Here is a table of points, one per row:
np.array([1.13, 1.11, 1.64, 0.41, 0.31, 0.89, 1.51, 0.80, 0.81, 1.28,
          -0.23, -1.01, -0.18, -0.56, 1.20, 1.22, 1.43, 0.58, -1.21, 0.70,
          -0.61, -0.14, -1.33, -0.03])
np.array([-0.02, 0.07, -1.66, -0.16, 0.45, -0.91, -0.76, -1.09, 2.00, 0.34,
          -1.73, 0.21, 1.22, -0.91, -0.42, 1.20, -0.64, -0.37, 1.40, 1.03,
          0.76, 1.10, -0.65, 1.64])
np.array([0.92, -0.44, 0.48, -1.27, -2.15, -1.63, -0.65, -1.59, 1.32, -0.07,
          -0.98, -0.16, 0.13, -1.28, 0.32, 1.14, 1.74, -0.44, 1.49, -1.12,
          0.29, -1.57, -0.93, 0.94])
np.array([-0.18, -0.16, -0.60, -1.02, -1.51, -0.08, 1.91, -0.19, -0.67, 0.55,
          -1.18, -2.50, 1.49, 1.66, 1.08, 1.35, -0.44, 0.45, 1.05, -0.18,
          -1.51, -0.87, -1.23, 1.85])
np.array([-0.90, -0.79, -0.19, -0.69, -1.59, 0.67, 0.54, -0.37, -1.90, 0.97,
          -0.68, -1.31, 0.83, 0.81, 0.44, 1.28, 0.46, -0.48, 0.13, -0.74,
          -0.92, 0.39, -1.27, 1.88])
np.array([-0.45, -1.78, 1.28, -0.78, -1.49, 0.19, -1.21, -1.81, 0.36, -1.84,
          -1.72, -0.43, -1.90, 1.95, 0.66, -1.14, -1.61, -0.21, 0.81, 0.97,
          0.41, 1.56, -0.99, -0.13])
np.array([-0.65, -1.06, -0.47, -1.29, 0.54, 1.57, 0.96, -0.63, -0.88, 0.67,
          1.04, 0.18, 0.61, -0.20, 0.19, 0.31, 0.17, -0.55, 0.60, -1.16,
          -0.59, 0.12, -1.12, 0.59])
np.array([-0.42, -0.79, -0.48, -0.67, -0.04, 1.00, 0.69, -1.79, -1.24, 1.27,
          1.18, 0.16, 0.44, 0.56, -0.03, -0.62, 0.32, -0.59, 1.19, -0.75,
          -0.70, 1.15, -0.52, -0.28])
np.array([-0.14, -1.37, 0.04, -0.15, -0.04, 1.56, 0.50, -0.79, -0.61, 0.50,
          0.23, 1.24, -0.55, -0.59, -0.63, -0.18, -0.72, -0.27, 0.54, -1.95,
          -1.11, 1.13, -1.19, -0.71])
np.array([0.65, -0.67, -0.49, -0.31, 0.62, 0.84, -1.10, -0.97, -1.48, 1.51,
          1.31, 0.99, -0.59, -0.02, 0.31, -0.55, -0.15, -0.91, 0.66, -0.50,
          -2.36, 1.65, -0.48, -0.14])
np.array([-0.84, -0.57, 0.57, -0.44, -1.01, 1.41, 0.64, -0.80, -0.16, 1.70,
          -1.28, 1.36, 0.38, 0.15, 1.19, -1.78, -1.09, -1.48, -2.09, -1.50,
          0.32, 1.01, -1.47, 0.83])
np.array([-0.52, -0.63, 0.97, -0.73, 0.78, 1.25, -1.65, -1.14, -0.06, 0.71,
          1.36, 0.62, -0.45, 0.37, 1.06, -0.02, -0.48, -1.79, 0.27, -0.36,
          0.13, 0.72, 0.34, -0.59])
np.array([0.62, -1.23, 1.02, -0.71, 0.39, 0.92, -0.81, -1.74, -0.67, -0.55,
          1.34, 0.00, -0.41, 0.98, 1.73, -0.69, 0.37, -0.28, 1.02, -0.06,
          0.66, 1.30, 0.43, -0.33])
np.array([1.43, -1.13, 1.54, -0.36, 0.36, 0.10, -0.38, -1.27, 0.37, 0.57,
          0.47, 0.24, -0.68, -1.51, -1.30, -0.63, 1.60, -1.83, 0.54, -1.11,
          -1.07, -1.51, 1.18, 1.63])
np.array([-1.90, -0.67, -1.02, -1.98, 1.54, -1.78, 1.60, -0.37, -0.51, 2.22,
          -0.66, 1.52, -2.22, -0.20, -1.90, 1.35, -0.10, -0.76, 1.22, 1.77,
          -1.19, -1.21, 0.09, -1.89])
np.array([-0.80, -2.50, 0.86, -1.31, 0.96, 1.31, 0.35, 1.45, -1.02, 1.66,
          -1.05, -1.04, 1.35, -0.28, 0.46, -1.04, 1.90, 1.60, -0.79, -1.69,
          -1.11, -1.32, 1.73, -2.13])
np.array([-0.49, -0.97, 0.92, -1.71, -0.19, -1.41, 1.24, 1.27, -0.85, -1.81,
          -0.66, 1.12, -0.53, -1.64, 0.46, -0.78, -1.01, -1.73, 1.22, 0.94,
          0.41, 0.36, 0.18, 0.72])
np.array([-0.04, -0.34, -0.46, -2.01, -1.49, -1.89, 1.05, 0.36, -1.66, -1.15,
          -0.83, 0.22, 0.23, -1.76, 0.60, -1.23, -0.91, -0.31, -0.02, 1.32,
          -0.23, 0.56, 0.20, -0.35])
np.array([1.38, -0.75, -1.19, 0.90, 0.63, 0.26, 0.90, 0.33, -0.07, -1.48,
          1.42, 0.59, -0.77, 0.23, -0.54, -1.25, 0.32, -1.47, 0.39, -0.69,
          1.15, 0.20, 0.96, 0.51])
np.array([-0.99, -0.45, 0.54, 1.32, 1.21, -0.59, 1.25, -0.52, -1.73, -1.34,
          0.24, 0.50, 0.66, -1.22, -0.65, -1.55, -0.68, -0.18, -0.20, 0.74,
          -0.78, -0.64, -0.71, -1.39])
np.array([-0.78, -0.59, 0.18, 1.96, 0.32, -0.18, 0.74, -0.06, 0.22, -0.92,
          -0.18, -0.09, 0.64, -0.37, 0.42, -1.01, -0.98, -0.97, -0.66, 1.16,
          -1.86, -1.12, -0.30, -1.52])
np.array([2.07, -0.77, 0.71, -1.12, 1.53, 0.30, -0.06, 0.76, 0.16, 0.49,
          1.47, 0.34, 0.43, 0.46, -0.99, -0.64, -1.29, 0.14, 0.53, 1.40,
          0.53, -1.00, 0.80, -0.45])
np.array([1.27, -2.09, -0.59, -0.06, 0.95, -0.67, -1.80, 1.50, 0.03, 0.91,
          0.43, -0.94, 0.77, 0.78, -1.24, -1.50, -1.18, 0.41, -0.22, -0.11,
          1.29, -0.46, 0.03, 0.87])
np.array([-0.71, -0.24, -0.71, 1.00, 0.34, 0.33, 0.27, 0.09, -0.36, 0.45,
          -0.55, 0.72, 0.89, -0.15, 1.01, 0.18, -0.48, 0.19, 0.34, 0.81,
          1.59, -0.22, 1.70, -0.98])
np.array([-0.64, -0.31, -0.69, 1.58, 0.04, -0.47, 0.71, 0.52, -1.13, 0.03,
          -0.48, -0.05, 0.01, -0.24, 1.08, -1.40, 0.22, 0.19, 0.18, 1.07,
          -0.01, -0.60, 1.02, 1.28])
np.array([0.99, -0.71, 0.15, 0.51, -0.94, -1.23, -0.87, 1.62, 0.27, 1.59,
          1.17, 0.75, -0.80, 1.43, -0.61, -1.15, -1.19, 1.47, 0.38, -0.91,
          0.79, -0.93, -0.29, 0.52])
np.array([-0.85, 0.80, -0.23, -0.14, -1.86, 2.03, -1.53, -0.65, 1.62, -0.75,
          -1.28, -0.30, 1.25, -1.74, 0.10, -1.87, 0.10, 1.15, 1.61, 1.09,
          -0.33, -0.81, 1.45, -0.78])
np.array([0.76, 0.31, 0.01, 0.92, -1.28, -0.55, -0.17, 0.31, -0.77, -0.68,
          1.53, 0.05, -1.02, -0.85, -0.09, 0.18, 0.79, -0.45, -0.47, 0.34,
          0.70, -1.19, 0.62, 0.06])
np.array([0.47, 1.76, -0.70, 1.57, -0.04, 1.01, -0.20, 1.12, -1.35, 1.20,
          -1.28, -0.76, 1.83, 1.04, -1.35, 1.24, 1.29, -2.33, 0.30, -1.19,
          1.11, 0.57, 0.66, -1.02])
np.array([1.22, -0.51, -1.29, 0.60, -0.30, -1.23, 0.55, 1.01, 0.48, 1.28,
          0.28, 0.25, -0.17, 1.52, -0.25, 0.49, -0.81, 0.89, 0.89, 0.99,
          0.86, -0.57, -1.03, 0.72])
np.array([1.23, 1.57, 0.61, -0.20, 0.89, -0.47, -0.91, -1.61, 0.10, 0.39,
          -0.33, -1.02, -1.52, -1.31, -1.45, 0.67, 0.12, 0.07, -0.30, -0.16,
          -0.63, -1.18, 0.03, 0.60])
np.array([0.14, 0.60, -0.80, 1.12, 1.13, -0.82, -0.80, -1.12, 0.98, 0.08,
          -1.38, -0.11, -0.55, 0.41, -0.45, 1.41, -0.71, 0.69, 0.43, -1.24,
          0.19, 0.72, -0.31, -1.11])
np.array([-1.19, 1.13, -0.42, 0.94, 1.34, -1.15, -0.98, -0.81, 1.37, 0.99,
          -0.05, -1.36, 0.90, 0.21, 0.24, 1.13, -0.22, 0.53, 1.25, -0.81,
          -0.03, 1.09, -0.84, -1.38])
np.array([0.98, 1.18, -0.35, 1.19, 0.94, -1.67, -1.05, -1.43, 0.62, 1.35,
          0.38, -1.16, -0.58, -1.22, -0.75, 0.03, 1.49, -0.42, 0.21, 0.06,
          -0.28, 1.09, -0.06, 0.15])
np.array([-0.49, 0.96, 1.81, 0.21, 1.16, 0.79, 0.70, 1.16, 1.41, 0.02,
          0.91, -1.21, -1.53, -1.08, 1.48, 0.05, 0.15, 1.07, -0.69, 0.61,
          0.48, 1.63, -1.62, 0.28])
np.array([0.65, 0.65, -1.39, 0.90, 1.20, 0.40, -1.10, -0.39, 1.11, 0.13,
          -0.90, -0.55, -0.75, -1.08, -1.01, 1.52, -0.02, 1.58, 1.00, -1.02,
          -0.01, 1.22, -0.88, -0.58])
np.array([1.12, 0.66, 1.36, 0.48, 1.15, -0.61, 0.39, -0.57, 0.99, 0.31,
          -0.48, -1.21, -1.27, -1.36, 0.62, 0.76, 0.67, 0.34, -0.78, -1.64,
          1.36, -0.70, 0.47, 1.60])
np.array([0.37, 0.50, 1.74, 0.20, 1.41, 0.77, 1.65, -0.43, 1.53, 0.22,
          -0.20, -0.43, -1.40, -0.59, 1.76, 0.80, 0.45, 1.45, -1.41, 1.34,
          1.52, 1.60, -1.11, -0.34])
np.array([-1.60, 0.61, 0.84, -0.93, 0.67, -0.33, -0.55, -1.10, 0.17, -1.48,
          0.82, 1.13, 1.37, 0.64, -1.59, 0.08, 0.82, 0.83, -1.75, -1.29,
          0.06, 0.12, 0.67, 1.00])
np.array([-1.39, 0.74, 0.93, -0.57, -0.24, -0.64, 0.22, -0.37, 1.65, -1.37,
          0.81, 0.78, 0.40, 1.18, -1.05, 0.94, 0.39, 0.38, -1.03, -0.79,
          -1.05, -0.79, 1.30, 0.81])
np.array([-0.96, 0.99, -0.40, 0.62, 0.26, 1.38, 0.80, 0.14, -0.19, -0.25,
          0.97, 1.70, -0.60, 1.50, -1.86, 1.46, 0.95, 1.28, -1.36, 1.98,
          -1.22, 1.50, -0.01, 0.52])
np.array([-0.24, -0.03, 1.13, -0.09, -0.81, -0.30, -0.78, -1.28, 0.29, -1.34,
          0.13, 1.18, 0.92, 1.64, -0.38, 1.14, -0.18, 1.60, -1.37, 0.65,
          -0.85, 0.93, 1.89, 1.08])
np.array([-1.20, 1.55, 0.47, -1.36, -0.62, 0.49, -0.52, 0.65, 1.37, -0.91,
          1.72, 0.37, 0.76, 0.33, -1.10, -0.61, 0.65, 1.43, -0.80, -0.65,
          -1.17, 0.42, 1.25, 1.67])
np.array([0.39, 1.13, -0.31, 0.53, -1.87, -1.48, 2.45, 0.68, 0.81, 0.21,
          -0.03, -0.56, 0.95, -0.81, -1.74, 0.53, -2.10, -1.68, -1.72, -1.88,
          1.11, 2.24, 2.06, -0.02])
These points spread out most along one direction. Take the direction at right angles to it along which they spread out most. Then take the direction at right angles to both along which they spread out most. Go by this last direction. How far along it is each point below, from 0 to 99? The average is 50, and the first point in the table lies past the average. One standard deviation of the points above along it is 16.
np.array([-1.21, 0.41, 0.46, 0.35, -0.76, -0.54, 0.13, -0.33, 1.38, -1.10,
          -0.88, 0.99, 0.76, 1.59, -1.10, -0.64, 1.90, 1.20, -1.06, 0.26,
          -0.64, -0.14, 1.00, 0.04]) : 55
np.array([-0.53, -0.54, 0.25, 0.63, 0.30, -0.15, -0.66, 1.25, 0.08, -0.64,
          -0.01, 0.76, 0.63, -0.96, 2.01, 1.23, -0.27, -0.63, 0.62, 0.02,
          -1.65, -1.10, 1.43, -0.08]) : 44
np.array([-0.36, 1.19, -1.06, 1.04, 0.30, 0.57, 0.98, -0.19, -0.72, -0.58,
          -0.25, 0.31, 0.22, -0.72, 1.54, -0.80, -0.85, 1.15, 0.62, -0.24,
          -0.82, -1.45, 0.82, -0.08]) : 45
np.array([-0.28, 0.22, -1.26, 0.85, -1.09, 1.20, -1.68, -0.57, -0.71, -1.15,
          1.80, -1.02, -0.74, -1.57, 1.07, 1.19, 0.95, -1.09, -0.95, 1.69,
          1.35, -0.18, 0.50, -0.83]) : 48
np.array([-1.00, -0.57, -0.78, 1.09, 0.27, -0.22, -0.05, 1.75, -0.69, -0.74,
          -1.04, 0.29, 0.10, -0.69, 0.97, 0.00, 0.22, 0.82, -0.14, 0.78,
          -0.96, -0.18, -0.39, 0.18]) : 45
np.array([0.41, 0.56, -1.13, 0.45, 0.59, 0.36, 0.76, 0.76, -0.21, -0.68,
          -0.88, 1.72, 1.41, -0.98, 1.06, 0.55, -0.41, 0.01, -0.23, 0.66,
          -0.67, -0.90, -0.32, -0.40]) : 42
np.array([1.16, -0.04, -1.26, 0.94, -1.35, -1.08, -0.39, 0.63, 1.22, -0.82,
          1.37, -0.43, -0.14, 0.69, 0.04, -0.29, -0.07, -1.63, -1.24, -0.17,
          0.75, 0.09, -1.00, -0.88]) : 33
np.array([0.99, -0.42, -0.72, 1.19, -0.01, 0.20, -0.76, 0.96, -0.41, 0.31,
          0.12, 1.13, 0.73, 0.54, -0.28, -0.94, -0.48, 1.01, 0.11, -0.05,
          1.51, -1.43, -1.09, 0.94]) : 34
np.array([-0.79, -0.10, -1.55, -0.96, -1.36, 2.13, 1.41, 0.96, -0.58, -1.20,
          1.74, -1.90, -1.73, 0.49, -1.24, 1.67, 1.54, -1.37, 0.07, 1.26,
          1.92, -1.77, -0.76, -0.69]) : 46
np.array([-0.96, 0.83, -1.19, 0.31, 0.14, -0.13, -0.97, 0.46, -1.27, -0.17,
          -0.87, -0.03, 1.71, 0.94, 0.57, -0.36, -1.33, 0.94, 0.34, 1.04,
          1.35, 0.81, -0.85, -1.17]) : 45
np.array([1.36, 1.04, 1.56, -0.21, -0.03, -1.44, 0.81, 1.08, -0.54, 1.32,
          1.51, 0.98, -0.60, 1.63, -0.55, -1.39, -0.66, 1.24, 0.72, 0.54,
          1.00, -0.81, -1.53, 0.58]) : 38
np.array([0.90, -0.60, 2.04, 1.57, -1.00, 0.03, -0.78, 1.45, -0.19, -0.36,
          -0.12, 0.08, 0.99, -0.40, 0.05, 0.32, -0.91, -0.01, 0.80, 0.55,
          0.32, -0.64, -0.65, -0.03]) : 38
np.array([1.18, 1.19, -0.86, -2.14, 0.36, -0.37, -0.75, 1.41, 0.35, -0.96,
          -1.85, -1.53, -1.74, 1.71, 0.24, -0.69, 0.40, -0.54, -1.68, -0.61,
          0.01, 0.90, 0.92, -1.63]) : 46
np.array([-0.22, 2.00, 0.10, -1.95, 0.01, 0.09, -1.73, 1.52, -0.46, -0.90,
          -1.74, -1.40, -1.60, 0.84, 0.59, -0.69, 0.51, 0.11, -0.73, -1.21,
          0.44, -0.75, 1.18, -1.53]) : 47
